[[-52 -51 -35  19  57  33  27]
 [-19 -15 -30  53  60  59  59]
 [-10 -19 -56 -49 -10 -18 -39]] ans = -18

[[ 19  24 -29  31 -55 -51]
 [  8 -55 -14  37 -10  21]
 [ 53  -3  10  -5 -33  67]] ans = -33

[[-38  37  65   0 -60 -62  37]
 [  1  -1 -29 -51  -2 -20 -61]
 [-58  21 -46  37  43  66  27]] ans = 66

[[ 62  38   7 -25 -49 -60 -56]
 [ -2   0   5  14  22  27  27]
 [-43 -54 -52 -36 -10  21  49]] ans = 21

[[ 35 -27 -26 -16]
 [ 44 -36 -25 -13]
 [ 63 -51  10  24]] ans = 10

[[ 17 -32  15  15  19  33]
 [ -9 -23  -9  -9  35  65]
 [ 36 -13  32  36 -17 -36]] ans = -17

[[ 62  14 -33 -56  32 -56]
 [ 25  26 -11 -16  22 -16]
 [-46  32 -49 -23  34 -23]] ans = 34
---
[[ 18 -27  43 -18  59  -2  35]
 [-18  32 -29  11 -31   0   4]
 [-13  45 -43  28 -56   6 -16]] --> -13

[[-22  53  47 -22 -17  48  38]
 [  8 -69 -35  47 -14 -54 -18]
 [ 24 -61 -43  30  24 -58 -59]] --> 24

[[ 51  22  49 -76  40   5 -38]
 [ -8  60  45 -34  13 -25  27]
 [-68  28  69 -45  13 -25  28]] --> -68

[[ -7  31  -1 -34 -19]
 [-26  -7 -56 -18  31]
 [ 42  -4  45  33  11]] --> 42

[[-19  13  57 -25 -69  12 -18]
 [ 16 -21  59 -30 -28   3  -4]
 [ 49  73 -23 -53  67  54   0]] --> 49

[[ 26  45  28  48   4]
 [-40 -22 -21 -18 -12]
 [ 11  19  66 -67 -25]] --> 11
---
[96, 9, 5, 2, 7, 18] value 2
[9, 5, 2, 1] value 5
[-166, -989, 691, -662] value -989
[8, 9, 8, 4, 1] value 8
[675, 282, 336, -934] value 282
[79, 96, 23, 72] value 96
[2641, 1680, 5807, 8117] value 1680
[2, 3, 8, 3] value 3
[176, -604, 585, 762, -37] value 585
[-8, -7, 35, -29, 7, -5] value -29
---
[[29, 74, 32, 36, 32, 37], [-3, -46, 1, -6, 0, -8], [9, -32, 4, 3, 8, 4]] | 36
[[20, 44, 14, 47, -43], [46, 70, 32, 76, -72], [52, 64, 50, 68, -71]] | 68
[[10, -27, -47, 62, -24], [-26, -6, 44, -56, 6]] | 10
[-57, -16, 28, -2, -52, 36] | -2
[-69, -7, 33, 2, 23] | 2
[69, 43, 26, 38, 18, 41, -39] | 41
[-53, 69, 25, 72, -74, 75, -66] | 69
[[-40, 2, 2, 62, 70, -14, 37], [25, 5, -48, 16, 9, 60, 54]] | 60
[20, -58, 74, -38, 7, 16] | 16
[-11, -62, 4, -30, -3, 16] | -3
---
Input:
[[ 67  38  36  35  35  35 -17]
 [-35  -4   3  -3  -2  -2 -18]
 [-28  18  10  15  18  18  57]]
Output: -28

Input:
[[ -5  65  -5   8  -2]
 [ 10   3 -34 -30  -5]
 [  9 -41  12  19  42]]
Output: 9

Input:
[[-38  43  22  17]
 [ -9  18 -45  -4]
 [-72 -14  37  -4]]
Output: -72

Input:
[[ 55  14  -4  17 -27 -11  -2]
 [ 29  26 -23  45  -3  18 -28]
 [  6 -45  -9 -33 -29  -5  24]]
Output: 6

Input:
[[-43 -52 -31  36 -44 -48]
 [-54 -64 -41  45 -52 -56]
 [-59 -70 -49  48 -53 -65]]
Output: -59

Input:
[[  2 -22  35 -51 -51  -3]
 [-21  48 -18  38  64  54]
 [-43  -8  45  23   6  51]]
Output: -43

Input:
[[ 55  43 -25 -42  12 -45]
 [  0  -4   3  -3   4  -2]
 [ -1  -2   1   0   4  -4]]
Output: -1
---
Input:
[[43 29 14 34 19 28 25 61 22 42 31 20]
 [45 28  9 24 24 18 31 42 30 31 38 17]
 [25 20 15 18 12 14 18 32 17 18 23 15]
 [46 42 11 53 20 47 38 56 24 61 45 37]
 [37 27 12 34 21 18 16 60 21 31 20 23]
 [20 16  5 21 12 23 14 36 11 31 24 15]]
Output: 43

Input:
[[ 37  59  -8  23 -59  40  -6 -53 -44   8 -37 -45 -13 -15]
 [ -5  -2  10 -15 -41  13  15 -31 -24 -16 -57  33 -19   6]
 [ -5  -7  -7  -6 -47  43   0  -7 -44 -20 -67  16 -25  27]
 [ 12  33  10   2 -41  31  -2 -43 -38   1 -42  14  -6   0]
 [-10   3 -12  -1 -77  21  29 -21 -26 -29 -58   6 -25  24]
 [ 24  16 -15  12 -56  30  16 -49 -37 -16 -67  -9 -21  18]
 [ 48  52  -6  26 -59  25  11 -76 -37   2 -45 -36 -14 -10]]
Output: 37

Input:
[[  0  12  -2   5 -17  12  11  20  38   0  -4   5   3  11   2]
 [ 17  -6 -27   5  -9   7  -3  21  -7  -2   2  -9   3  24  -2]
 [  1 -11  23   6 -14   4  16   5 -20  -3  10   6   8 -10   3]
 [ -9 -12  -9   2   5  -2  -9  -6   0   0  -6  -3  15   3 -14]
 [  3  -3  12  12  18   0   7  27  10   2  -2 -13   0  -2   4]
 [ 11 -14 -15   5 -27   0 -19   8   6  -2  -7   2  -2 -41  -4]
 [  4   6  -5  -2   4   2 -13   5  21   3  -1 -19  -3 -65 -16]
 [ 11   4  -6  10  15  12  23   7  -1   1  28  21  -6  -3   0]]
Output: 0

Input:
[[ 20   2 -33  15  -5 -10  35  36 -35  41  51  19  10 -11   0  -6]
 [ 52   3  16   0 -22  10   5 -42  22 -22  52 -17  37 -23 -33  20]
 [ 65   2  21   0 -29  -5  18 -56  32 -24  68 -17  38 -31 -29  27]
 [ 18 -23 -10  25  10   7  12  21 -16  11  31   3   8  11   0 -13]
 [ 39  10   3   0 -13  38 -13 -26   5 -13  37 -27  33 -18 -48  19]
 [ 29   7  -3   0 -10  32 -13 -16  -1 -11  26 -26  30 -14 -43  12]]
Output: 20

Input:
[[-14 -10  -2 -52  33  53  66]
 [ -2  73  31  45 -63 -42 -37]
 [ 23  65  -9   7  44   6  33]
 [ 40  35 -15  66   7 -61 -61]
 [ 14 -50 -28 -10  49   9   3]]
Output: -14
